(in the rows, 128 means zero)
One turn moves every row onto another: examples first, then more rows asked
nel: [141 128 122 186 109 147 116 150 120 137 125 137 136 114 112  87 118 124
 168 156 141 129 151]
zibar: [120 105 147 163 141 132  98 104 149 127 147 148 141 130 125  93 149  85
 107 152 119  91 155]
Nibi: [130 136 122 107 146 120 101 124 123 136 136 141 116 108 105  98 148 121
 125 132 154 179 141]
bop: [147 133 157 150 119 144 173  96 131  87 132 103 109 134 138 115 112  85
 156 113 127 135 115]
zaze: [131 107 110 116 148 133 115 171 124 137 135 119 131  94 156 101 125 118
 145 130 149 147 136]
Degub: [170 105 158 133 129 126 139 126 143 123 142 161 112 101 135  95 136 110
 139 117 139 187  88]
figab: [146  84 158 125 159 138 119 109 153 134 142 101 128 141 154 122 110 103
 125 142 107 137  98]
rami: [130 110 110 125 106 143 146 128 135 142 155 133  97 131  96  92 148 121
 106 113 154 187 147]
tuv: [149  73 125 140 124 151  96  98 128 156 124 128 121 117 139 123  93 124
 101 108 108 113 137]
dava: [150  84 137  90 133 146 157 109 122 100 111 130 113 116 110  80 148 155
 151 119 122 136 115]
Mir: [135 148 124 174 131 110 113 109 137 123 136 160 137 118  88  95 150 135
 141 144 141 158 129]
tak: [132 103 127 153 105 138 101 102 123  73 137 115 143 118 133 116 128 146
  95 135 117 125 124]
Kosa: [163 111 113 161 116 121 137  95 143 155 139  95 119 136 133 125 112  98
 132 100 139  88 130]
dosak: [157 111 113 100 131 149 161 131  86 124 128 136 119 109 122  82 175 132
 131 141 116 131 107]
simo: [156 114 125 163 113 124 140 119 151 128 134 140 133 125  96 116 157 143
 123 126 137 174  78]
vuve: [121  77 131 164 113 151 124 100 158 140 140 115 148 157 119 127 137 130
  95 150 107 118 119]
rabog: [147 111 150 145 111 140 131  88 125  78 128 101 128 135 147 125 103 133
 137 133 124 142 107]
Mez: [152  98 120 165 111 153 133 168 136 131 114 103 114 139  81 119 146 125
 147 126 148 139  95]
nam: [152  95 128 166 144 125  98 100 122 135 146 113 101 148 134 117  88 113
 137 106 115 102 139]
zisaz: [140 116  92 127 113 144 185 117 108 115 144 141 115 130 105  78 169 134
 152 130 110 119 122]
mased: [157  92 150 119 133 135 117 162 150 120 109 145 125  95 128 110 144  93
 158 110 158 133 102]
futi: [135 138 135 138 111 166 183 108 129 110 131 119 104 112 114 113 139  58
 122 103 118 129 131]
ses: [142 113 126 112 139 137 162 105 115  96 135 159 109 121 115  70 146 133
 180 123 111 122 134]
Niz: [121  90 136 168 101 153 139 144 144 123 130 193 123 116 120 101 130 104
 165 115 137 127 147]
posi: [148 113 157 168 134 139 144  99 167 131 159 122 124 132 143  86 110  73
 149 145 114 108 142]
Zene: [148  86 133 143 115 148 162 115 117  96 117 128 120 127  93  58 165 161
 131 130 129 121 125]
kofo: [121 127 123 128 123 173 137 125 109 109 132 142 106  97 106 113 153  68
  88 113 100 129 136]
Fesi: [109  73  96 148 117 156 148 172 133 135 147 135 111 141 117 120 138 130
 131 107 131 152 124]
pupi: [154 110 145 138 140 142 143 125  84 104 123 151 119 107 117  52 167 135
 136 146 121 120 126]
sogeg: [138  96 144 104 155 153 106 126 134 147 142 118 110 131 122 119 151  59
  99 140 114 120 125]
mirom: [141  76 117 170 126 134 121 112 146 148 133 128 122 111 127 107 130 102
  79  88 124  86 136]
zitim: [166 110 134 145 120 150 132  97 117 179 113 126 115 123 131 141 119  78
 124 110 125 101 119]
zivog: [117 113 118 149 128 148  94 121 111  82 144 141 124 101 114 105 149 107
  77 124 103 118 138]
Ruk: [148 111 144 163 108 133 152 122 141 124 164 174  97 118 117  69 132 104
 136 113 145 178 144]
siza: [148  98 142 177 153 139 118 116 111 154 129 142  98 129 119 117 129  71
 108  95 114  92 125]
sol: [144  97 127 146 100 174 157 108 156 158 153 107 113 151 102 114 137  73
 112 138 112 120 133]

zitim moves to Kosa
Ruk moves to Degub
Now these:
bop moves to rabog
zisaz moves to ses
figab moves to vuve
Fesi moves to Niz

